Small tables with named rows and columns. After each table, cells are looked up by row and column.

gopaviv:
,gezo,nobi,vurureb,zof,gegu,batad,gul,gep,fiz
pog,69,69,35,34,41,40,65,71,69
gan,70,66,35,37,41,37,66,69,69
kubu,30,48,69,61,55,73,30,35,40
burupem,71,63,35,38,42,35,70,70,69
puv,68,69,30,37,34,46,61,70,73
tufepi,38,73,54,35,29,83,24,53,55
gis,40,72,53,31,27,81,23,54,59
nutol,69,68,31,35,38,40,64,71,72
dil,68,59,32,45,38,37,66,66,72
fekosi,32,38,70,69,64,60,38,33,36
kobuka,52,17,66,84,88,28,70,37,28
bodebi,30,39,68,67,62,66,36,33,39
ripep,28,40,72,69,65,69,33,29,34

What is the batad of pog in gopaviv?
40
What is the gezo of pog in gopaviv?
69
What is the nobi of kobuka in gopaviv?
17
What is the batad of kobuka in gopaviv?
28
What is the zof of nutol in gopaviv?
35
What is the gep of dil in gopaviv?
66
What is the nobi of kubu in gopaviv?
48
What is the nobi of burupem in gopaviv?
63
What is the vurureb of puv in gopaviv?
30
What is the zof of kubu in gopaviv?
61
What is the gezo of nutol in gopaviv?
69
What is the zof of puv in gopaviv?
37
What is the gul of tufepi in gopaviv?
24
What is the batad of ripep in gopaviv?
69
What is the gep of nutol in gopaviv?
71
What is the gezo of bodebi in gopaviv?
30
What is the fiz of gan in gopaviv?
69
What is the gegu of fekosi in gopaviv?
64
What is the gezo of gis in gopaviv?
40
What is the gezo of puv in gopaviv?
68
Which row has the largest gezo? burupem

laminib.csv
,goki,kot,bivogel,pum,lum
fis,1.3,4.8,4.7,2.9,7.8
lemid,3.0,6.1,4.3,2.1,4.3
risasum,3.6,2.2,8.0,4.8,2.0
sev,7.1,4.9,5.7,6.3,2.4
vuz,2.5,1.0,4.1,-6.8,3.5
radena,4.6,5.2,2.2,0.1,2.2

fis, kot: 4.8
risasum, kot: 2.2
lemid, lum: 4.3
risasum, lum: 2.0
sev, goki: 7.1
radena, lum: 2.2
lemid, kot: 6.1
fis, bivogel: 4.7
risasum, bivogel: 8.0

suru
|  | lede | vos | totovep | deg | segak | kek | biv | figiriz | zevak | podif |
|---|---|---|---|---|---|---|---|---|---|---|
| vepuz | 140 | 171 | 198 | 201 | 151 | 155 | 166 | 112 | 164 | 148 |
| bovudof | 199 | 223 | 173 | 179 | 208 | 206 | 112 | 92 | 107 | 82 |
| ruvak | 105 | 150 | 239 | 241 | 123 | 127 | 194 | 91 | 197 | 186 |
| sinoro | 126 | 142 | 157 | 157 | 127 | 139 | 187 | 174 | 179 | 168 |
| revote | 152 | 158 | 129 | 129 | 149 | 161 | 166 | 187 | 155 | 139 |
| pufub | 133 | 157 | 177 | 179 | 139 | 147 | 177 | 143 | 172 | 158 |
| bevo | 128 | 133 | 123 | 121 | 123 | 140 | 191 | 215 | 179 | 168 |
| zukipo | 214 | 244 | 191 | 200 | 228 | 220 | 94 | 56 | 91 | 63 |
| rur | 137 | 133 | 98 | 97 | 127 | 147 | 186 | 236 | 171 | 158 |
| talo | 154 | 148 | 95 | 95 | 144 | 159 | 170 | 227 | 154 | 140 |
| tumid | 138 | 185 | 242 | 246 | 158 | 157 | 161 | 59 | 165 | 148 |
| giri | 141 | 168 | 186 | 188 | 150 | 156 | 168 | 125 | 164 | 148 |

podif of sinoro = 168
lede of rur = 137
podif of bovudof = 82
totovep of rur = 98
vos of ruvak = 150
lede of zukipo = 214
kek of giri = 156
segak of revote = 149
totovep of zukipo = 191
lede of tumid = 138
totovep of ruvak = 239
totovep of sinoro = 157
kek of rur = 147
deg of tumid = 246
segak of giri = 150
segak of sinoro = 127
podif of rur = 158
Row with the largest zevak: ruvak

nafugen
|  | buzip | div | regafar |
|---|---|---|---|
| pon | 403 | 2564 | 5686 |
| gis | 5708 | 5538 | 5728 |
| zov | 5824 | 6561 | 6276 |
| zup | 2105 | 3762 | 5601 |
| tosodak | 2759 | 4018 | 5679 |
| ges | 8184 | 7012 | 5742 |
| lotetef | 5672 | 4360 | 4836 |

gis, buzip: 5708
gis, div: 5538
ges, regafar: 5742
tosodak, regafar: 5679
zup, div: 3762
zov, regafar: 6276
zup, buzip: 2105
pon, buzip: 403
Row with the largest regafar: zov

pifaki
          denili     pake   kadete     roge   vifeso    pepen      gon  lofesin     zemi
gariseb   60.374   63.648   54.183    8.073   11.620   56.479   51.551   51.126   -8.069
mifodu     3.243    1.051   17.043  -68.335  -61.892   13.631    8.576   16.286  -76.558
git       19.171   46.101   -1.721   92.152   89.774   26.790   22.455    1.974   89.735
tevu      28.527   52.684    5.844   93.370   84.616   38.973   34.620    8.695   89.378
pugu      -5.150   -9.375    7.359   71.810   71.473  -11.154    5.144    8.694   97.418
mag      -22.289  -32.588  -11.834   -6.829   -7.793  -24.864  -21.028   -9.784   28.883

What is the roge of mifodu in pifaki?
-68.335
What is the lofesin of tevu in pifaki?
8.695
What is the denili of gariseb in pifaki?
60.374
What is the lofesin of git in pifaki?
1.974
What is the vifeso of gariseb in pifaki?
11.620
What is the denili of mag in pifaki?
-22.289
What is the kadete of git in pifaki?
-1.721
What is the pepen of pugu in pifaki?
-11.154
What is the pake of git in pifaki?
46.101
What is the gon of git in pifaki?
22.455
What is the denili of mifodu in pifaki?
3.243

budapo =
|  | busife | pirabe | difid |
|---|---|---|---|
| befun | 0.47 | 0.21 | 0.50 |
| zodimot | 0.32 | 0.53 | 0.58 |
| matonab | 0.64 | 0.83 | 0.45 |
| pel | 0.68 | 0.02 | 0.83 |
| fitod | 0.29 | 0.68 | 0.38 |
| fuvevim | 0.47 | 0.68 | 0.20 |
| tana | 0.18 | 0.95 | 0.49 |
| peganu | 0.45 | 0.36 | 0.27 |
| viresov | 0.49 | 0.82 | 0.28 |
| mevagon | 0.45 | 0.41 | 0.85 |

What is the busife of zodimot in budapo? 0.32
What is the difid of tana in budapo? 0.49
What is the difid of matonab in budapo? 0.45
What is the difid of mevagon in budapo? 0.85
What is the difid of peganu in budapo? 0.27
What is the pirabe of mevagon in budapo? 0.41
What is the pirabe of fitod in budapo? 0.68
What is the busife of fitod in budapo? 0.29
What is the busife of peganu in budapo? 0.45
What is the pirabe of pel in budapo? 0.02
What is the busife of fuvevim in budapo? 0.47
What is the difid of zodimot in budapo? 0.58
What is the busife of pel in budapo? 0.68
What is the difid of pel in budapo? 0.83
What is the busife of matonab in budapo? 0.64
What is the pirabe of fuvevim in budapo? 0.68
What is the busife of mevagon in budapo? 0.45
What is the difid of fitod in budapo? 0.38
Which row has the largest busife? pel

